Small tables with named rows and columns. After each table, cells are looked up by row and column.

Table Dok
,Visupu,Lepur,Zazena
Vevat,488,495,511
Siz,473,459,554
Rel,582,859,507
Dasa,602,177,600
Feg,683,653,449
Paseta,651,293,509
Nuloz,556,515,573
Mina,499,569,662
Kunudi,484,527,535
Mos,471,628,574
Pupogo,511,495,477
Bip,444,471,627
Vor,642,929,341
Kif,596,592,456

Pupogo, Zazena => 477
Mina, Visupu => 499
Mina, Lepur => 569
Mos, Lepur => 628
Feg, Visupu => 683
Vevat, Lepur => 495
Rel, Zazena => 507
Mos, Visupu => 471
Siz, Zazena => 554
Siz, Lepur => 459
Bip, Lepur => 471
Feg, Lepur => 653
Row with the largest Zazena: Mina

Kan =
	Num	Pok	Ros	Gef	Vid	Fes	Rur	Ramir	Fuz	Gava
Bod	2.501	2.962	-0.701	2.739	2.461	4.138	5.121	-3.612	-2.739	6.780
Gov	1.337	7.801	-2.209	1.875	-0.400	3.068	-1.409	-1.953	-4.219	0.521
Zegu	-0.547	6.673	-0.840	-0.219	-2.042	2.731	-6.502	2.421	-1.044	-6.008
Sagemu	2.636	2.579	-0.929	2.911	2.180	2.683	5.386	-3.875	-2.345	6.852
Lil	0.667	5.152	-0.363	0.394	0.022	2.170	-2.655	1.866	-1.825	-1.860
Vafibev	0.988	7.481	0.096	1.160	-0.676	3.415	-2.784	0.384	-3.474	-1.556
Kef	-0.642	3.433	1.678	-0.532	-1.077	0.429	-4.867	4.151	0.926	-5.649
Fasik	0.416	-6.351	4.424	-0.401	2.394	-1.798	3.035	3.921	6.119	0.379

Ramir of Bod: -3.612
Gef of Vafibev: 1.160
Fuz of Fasik: 6.119
Gef of Sagemu: 2.911
Vid of Gov: -0.400
Gef of Gov: 1.875
Num of Zegu: -0.547
Rur of Lil: -2.655
Num of Vafibev: 0.988
Ros of Zegu: -0.840
Fes of Lil: 2.170
Gava of Vafibev: -1.556
Rur of Fasik: 3.035
Fuz of Gov: -4.219
Rur of Gov: -1.409
Gava of Gov: 0.521
Which row has the largest Fuz? Fasik

Table Sevul
         Togived  Veziki  Fuvi  Kitemul
Kezibuv     4938    5315  3634     5257
Ral         4929    4489  4692     4703
Til         4994    5441  4691     5663
Merazov     9105    5455  4835     5898
Pog         5673    4091   754     4688
Zusabet     6698    6421  7956     5593
Kap         4390    6455  9512     4748
Sekune      5162    2803  9802     3751
Dokamo      5746    6731  2867     4041
Fogez       2010    3501  4424     4036

Togived of Pog = 5673
Veziki of Pog = 4091
Fuvi of Sekune = 9802
Veziki of Til = 5441
Veziki of Kezibuv = 5315
Veziki of Ral = 4489
Which row has the largest Fuvi? Sekune

Sut
         Rodod  Gisovib  Vidizi
Bidud     7018     5209    5377
Zanalot   4809     6551    5331
Kesur     6849     6594    6996
Lozog     2440     6564    4812
Rek       6986     6752    8287
Zimi      5121     6527    5803
Rar       6783     5282    5997
Rin       4741     5265    5513
Pavot     5963     5749    5898

What is the Vidizi of Bidud in Sut?
5377
What is the Gisovib of Zimi in Sut?
6527
What is the Rodod of Bidud in Sut?
7018
What is the Vidizi of Zimi in Sut?
5803
What is the Gisovib of Rin in Sut?
5265
What is the Vidizi of Pavot in Sut?
5898
What is the Gisovib of Lozog in Sut?
6564
What is the Vidizi of Rar in Sut?
5997
What is the Vidizi of Zanalot in Sut?
5331
What is the Gisovib of Kesur in Sut?
6594
What is the Gisovib of Zanalot in Sut?
6551
What is the Rodod of Rek in Sut?
6986
What is the Rodod of Zimi in Sut?
5121
What is the Vidizi of Kesur in Sut?
6996
What is the Gisovib of Bidud in Sut?
5209
What is the Rodod of Zanalot in Sut?
4809
What is the Rodod of Pavot in Sut?
5963

Fam:
	Bupel	Vupani	Nar
Zove	158	154	134
Zol	155	135	139
Gagut	108	101	154
Lizul	225	220	109
Kovo	155	58	148
Zim	150	10	148

Nar of Zove: 134
Bupel of Kovo: 155
Nar of Zol: 139
Nar of Kovo: 148
Bupel of Zove: 158
Vupani of Zol: 135
Vupani of Zim: 10
Bupel of Zim: 150
Bupel of Lizul: 225
Vupani of Kovo: 58
Bupel of Gagut: 108
Nar of Gagut: 154
Vupani of Zove: 154
Row with the largest Nar: Gagut

Zufadoz =
|  | Seride | Boz | Kek |
|---|---|---|---|
| Medo | 555 | -14 | -974 |
| Ronag | 281 | -788 | 354 |
| Seb | 226 | 58 | -590 |
| Sifinaf | 641 | -646 | -250 |
| Kav | -336 | -32 | 143 |
| Lilapot | -542 | -176 | 366 |

Boz of Ronag = -788
Kek of Lilapot = 366
Seride of Medo = 555
Seride of Sifinaf = 641
Kek of Kav = 143
Boz of Lilapot = -176
Seride of Kav = -336
Seride of Ronag = 281

Zafarok:
         Raporet     Gid     Kiv  Laliki  Sefuvuk  Lamesof   Kapud   Gavud   Gezir  Movivad
Dilo      50.421  33.064  37.734  76.011   21.005   38.685  26.208  52.271  43.792    4.958
Lere      37.879  36.272  38.583  37.684   37.260   39.322  37.794  38.550  39.207   38.780
Zatodoz   35.433  39.099  37.633  37.759   38.360   36.358  36.639  39.376  39.194   38.413
Sogiril   10.243  33.157  37.894  34.496   14.785   53.422  67.491  63.133  21.019   31.182
Rog       38.231  40.077  37.166  38.480   38.823   37.529  38.046  40.205  39.361   38.862
Dib       38.331  38.631  37.768  38.867   37.615   38.910  38.578  37.524  37.710   38.644

Dilo, Kapud: 26.208
Dib, Gavud: 37.524
Rog, Lamesof: 37.529
Sogiril, Raporet: 10.243
Lere, Movivad: 38.780
Zatodoz, Gid: 39.099
Sogiril, Gavud: 63.133
Dib, Sefuvuk: 37.615
Sogiril, Movivad: 31.182
Rog, Raporet: 38.231
Zatodoz, Kiv: 37.633
Dib, Raporet: 38.331
Dib, Movivad: 38.644
Dib, Kapud: 38.578
Sogiril, Sefuvuk: 14.785
Row with the largest Lamesof: Sogiril

Voraz
fields: Didepe, Mevel, Nir
Rigiv: [656, 173, 418]
Rakob: [249, 856, 775]
Gonin: [487, 280, 704]
Gipovur: [408, 136, 314]
Katep: [-97, 785, 454]
Rigefop: [693, -107, 704]
Kez: [-3, 446, 645]
Pev: [569, 313, -605]

What is the Nir of Pev in Voraz? -605
What is the Nir of Katep in Voraz? 454
What is the Nir of Rigefop in Voraz? 704
What is the Mevel of Pev in Voraz? 313
What is the Mevel of Rigefop in Voraz? -107
What is the Didepe of Rigiv in Voraz? 656
What is the Nir of Rakob in Voraz? 775
What is the Nir of Gonin in Voraz? 704
What is the Nir of Kez in Voraz? 645
What is the Didepe of Kez in Voraz? -3
What is the Mevel of Katep in Voraz? 785
What is the Mevel of Rigiv in Voraz? 173
What is the Mevel of Kez in Voraz? 446
What is the Mevel of Gipovur in Voraz? 136
What is the Nir of Gipovur in Voraz? 314
What is the Didepe of Katep in Voraz? -97
What is the Didepe of Gipovur in Voraz? 408
What is the Mevel of Gonin in Voraz? 280
Row with the largest Didepe: Rigefop

